Here are some points, each followed by its number:
c(-1.8, 1.8, -0.2, 1.1, -0.6, 1.0, 0.6, 0.9) 0
c(3.7, 0.1, 0.3, 0.5, 1.0, 0.5, 2.5, -1.6) 1
c(1.0, 0.6, -0.1, -0.2, 0.3, -1.4, 1.1, -1.6) 2
c(-0.4, -0.6, -0.4, 0.2, -0.2, 0.8, 0.1, 1.1) 3
c(0.7, 0.1, -0.5, -0.3, 0.9, 0.6, 0.5, -0.3) 4
c(-0.6, 2.1, -0.8, -0.7, 1.2, 0.4, -0.5, -0.3) 5
c(0.7, -0.7, -1.0, 0.2, 1.2, 1.6, -0.4, 0.2) 6
c(-0.5, 0.5, 0.4, 1.2, 0.4, 0.2, 0.2, -0.9) 7
c(1.6, -2.0, -1.3, -0.8, 0.0, 0.2, -0.7, 1.5) 8
c(0.0, 1.9, -0.7, 0.2, 0.9, 0.7, 0.7, -0.2) 9
c(-1.3, -0.2, -1.0, -0.9, -0.2, 0.3, -2.6, 1.5) 10
c(1.3, -1.3, 0.4, -0.4, -0.8, -0.3, 0.6, -0.3) 11
c(2.7, -1.5, -0.9, 0.3, 0.3, 0.7, 0.7, 0.7) 12
c(0.9, -2.2, 1.0, 1.2, -0.7, -1.1, 0.2, -0.7) 13
c(1.1, 0.9, -0.6, -0.7, 1.5, 0.6, -0.4, -1.1) 14
c(0.6, -0.7, -1.4, 0.4, 0.2, 1.9, -0.9, 1.4) 15
c(-0.1, 0.1, -0.1, -0.4, 0.1, -0.7, -0.6, 0.1) 16
c(-1.2, -0.3, 0.0, -1.4, -0.4, -0.6, -0.7, 1.3) 17
c(-0.5, -1.5, -0.2, -0.1, -0.6, -1.1, -1.0, 0.4) 18
c(-0.8, 0.0, -1.4, -0.9, -0.4, 1.4, -1.9, 2.1) 19
c(2.5, 1.7, -0.4, 0.1, 2.4, 0.7, 2.6, -2.5) 20
c(0.6, 0.7, -1.0, 0.4, 0.6, 0.0, 1.3, -0.1) 21
c(-1.1, 0.1, 0.1, -0.9, -1.0, -0.1, -1.5, 1.3) 22
c(1.5, -0.6, 1.3, 0.4, -0.6, -0.9, 1.3, -0.7) 23
c(-2.2, 1.5, -1.7, 0.7, -0.1, 2.3, -0.6, 1.7) 24
c(-0.2, 0.3, -1.1, -0.6, 0.2, 0.8, -0.8, 1.0) 25
c(2.0, -0.6, -1.1, -0.6, 1.8, 0.3, 0.3, -0.8) 26
c(-1.7, -1.9, 2.0, 1.9, -2.5, -0.4, 0.4, 0.9) 27
c(2.1, 1.3, -1.2, -0.9, 1.4, 0.9, -0.9, -1.3) 28
c(1.7, 0.2, -1.8, -1.7, 1.7, 0.6, -1.0, 0.1) 29
c(0.6, -0.7, -0.6, -0.8, 0.6, -0.6, -0.5, -0.8) 30
c(2.6, -2.7, 1.1, 0.4, -0.9, -1.1, 0.5, -0.3) 31
c(2.6, -0.1, 0.8, -0.6, 1.7, -1.0, 0.7, -3.1) 32
c(-1.5, -0.7, 0.9, -0.2, -1.5, -0.1, -0.4, 1.5) 33
c(-0.6, 2.4, -1.5, -0.7, 1.7, 0.3, -0.4, -0.9) 34
c(-1.1, -0.7, 0.1, 0.6, -1.5, -0.7, 0.3, 2.0) 35
c(0.6, 0.2, 1.2, 0.3, -0.7, -0.2, 0.4, -1.4) 36
c(-0.6, -0.9, -0.6, 0.5, -0.6, 1.6, -0.1, 3.2) 37
c(1.6, 1.0, 0.3, -0.8, 1.1, -0.6, 0.5, -2.4) 38
c(-1.8, -0.1, -0.2, -0.1, -0.9, -0.1, -0.4, 1.0) 39
c(0.7, -1.9, -0.8, -1.3, 0.1, -1.2, -2.1, 0.4) 40
c(-1.2, 0.1, 0.4, 0.3, -0.8, -0.2, -0.4, -0.4) 41
c(-2.0, 0.6, 1.6, 0.8, -0.5, -1.2, 0.0, -1.0) 42
c(-0.5, 1.9, -0.4, -1.6, 0.5, 0.4, -0.8, -0.2) 43
c(-1.2, -1.3, -0.6, -0.4, -0.3, 0.1, -0.4, 1.4) 44
c(-0.1, 0.8, 0.7, 1.3, 0.1, -0.2, 0.9, -0.4) 45
c(-1.5, 1.0, -1.3, -0.6, 0.2, 1.7, -0.5, 1.8) 46
c(-1.4, -0.1, 0.8, -1.3, -0.2, -2.3, -0.5, 0.1) 47
c(0.2, 1.2, 1.2, 0.3, 0.4, -0.3, 0.9, -1.6) 48
c(0.1, 0.5, 0.2, -1.0, 0.0, 0.1, -0.6, 0.3) 49
c(-1.2, -0.9, 1.2, 0.0, -2.0, -0.3, 0.4, 1.1) 50
c(1.8, -0.3, -1.4, -1.3, 1.2, 0.8, -0.7, 0.5) 51
c(-1.1, 1.6, -0.8, 0.9, 1.1, 2.1, -0.4, 0.3) 52
c(1.6, 1.3, 0.1, -0.1, 1.6, 0.0, 1.0, -1.5) 53
c(1.1, -0.1, -0.7, 0.4, 0.7, 0.5, -0.2, -1.0) 54
c(-0.4, -1.3, -0.5, -0.9, 0.4, -1.4, -1.8, 0.4) 55
c(-0.9, -0.2, 0.1, -0.9, -0.2, -0.7, -0.9, 0.4) 56
c(1.9, -1.2, 1.2, 0.3, -0.1, -0.7, 1.5, -1.4) 57
New points follow, each followed by the numbers of its three nearest points above, nearest first.
c(-1.7, 0.0, 1.5, 0.3, -0.8, -1.2, 0.0, -1.0) -> 42 41 47
c(-0.8, 1.8, 1.2, 0.4, 0.1, -0.1, 0.8, -2.0) -> 48 7 45
c(2.2, -2.9, 1.2, 0.5, -1.2, -1.8, 0.3, -0.4) -> 31 13 11
c(-2.9, -1.2, 0.8, -0.4, -2.5, -0.5, -1.1, 2.4) -> 33 50 35
c(2.4, 0.1, -1.3, -0.5, 2.0, 0.6, 0.9, -1.7) -> 26 53 14
c(1.0, 0.7, -0.7, 0.5, 1.1, 0.1, 0.2, -1.1) -> 54 4 14
c(-1.4, -0.4, 0.1, 0.9, -1.6, 1.6, -0.5, 2.4) -> 37 33 35
c(-1.0, 0.0, -0.4, -0.9, -1.0, -0.2, -1.3, 0.9) -> 22 17 56
c(-2.3, 1.9, -0.7, -0.3, 0.5, 0.2, -0.6, -0.2) -> 5 43 34
c(1.5, 1.6, -0.4, -0.8, 1.3, -0.6, 0.6, -2.8) -> 38 53 2
c(-1.0, 1.7, -0.1, 0.9, 0.5, 1.5, -0.1, -0.2) -> 52 9 0
c(0.0, -0.5, 0.3, 0.4, 0.2, 0.1, 0.4, 0.5) -> 3 16 4
c(1.4, -1.5, 0.6, 0.5, -0.6, 0.2, 0.4, 0.1) -> 11 13 23
c(0.0, 1.7, 0.7, 0.6, 1.0, -0.9, 0.6, -2.3) -> 48 2 38
c(-0.6, 1.2, 1.2, -0.5, 0.3, -1.1, -0.3, -1.8) -> 48 36 42
c(-1.0, -0.6, -1.3, -1.1, 0.4, -0.1, -1.8, 0.8) -> 10 55 25
c(-0.9, -0.2, -1.5, -0.8, 0.5, 0.2, -2.1, 0.7) -> 10 25 19
c(-2.1, 1.3, 0.5, 1.0, -1.0, 1.2, -0.1, 0.8) -> 0 39 41
c(2.4, -1.0, -0.9, 0.1, 2.1, -0.6, 0.0, -2.0) -> 26 32 54
c(3.2, 0.2, 0.1, 0.1, 0.8, -0.3, 1.7, -1.7) -> 1 53 32
c(-0.8, -0.4, -1.2, 0.3, -0.3, 2.0, -0.4, 2.9) -> 37 46 15
c(-0.4, 1.9, -0.5, 0.2, 1.1, 1.3, 0.8, -0.5) -> 9 5 52
c(-0.8, 0.5, 1.1, 0.8, -0.4, -0.1, 0.8, -0.2) -> 45 7 41
c(0.1, 1.9, -0.8, -1.5, 0.4, 0.3, -1.0, -0.2) -> 43 5 49
c(1.5, 0.7, 0.4, -0.2, 1.1, -0.1, 1.4, -1.4) -> 53 38 2
c(-0.4, -0.6, -0.2, 0.2, 0.7, 0.8, 0.1, 0.4) -> 3 4 6
c(-3.3, 2.2, 0.8, 0.4, -0.9, -0.8, -0.1, -0.3) -> 42 0 41
c(0.8, -1.0, -1.2, -0.8, -0.4, -0.3, -0.5, 1.3) -> 8 25 44
c(0.2, -0.2, -2.1, -0.4, 0.9, 0.4, -1.1, 0.6) -> 25 6 51
c(0.1, 1.6, 2.2, 1.2, -0.1, -0.9, 2.8, -3.1) -> 48 36 45
c(0.8, -0.4, 0.0, -0.8, 0.6, -0.9, 0.0, -0.3) -> 30 16 4
c(-0.2, 2.0, 0.3, 0.5, 0.9, -0.4, 0.6, -2.6) -> 48 38 53
c(-1.7, 0.1, 1.0, -1.1, -0.4, -2.5, -0.4, -0.3) -> 47 56 42
c(1.4, -2.0, 0.2, 0.2, -0.1, -0.3, 0.6, 0.8) -> 11 12 31
c(1.2, -0.9, 0.5, -0.2, -0.5, -0.9, 0.5, -0.4) -> 11 23 57
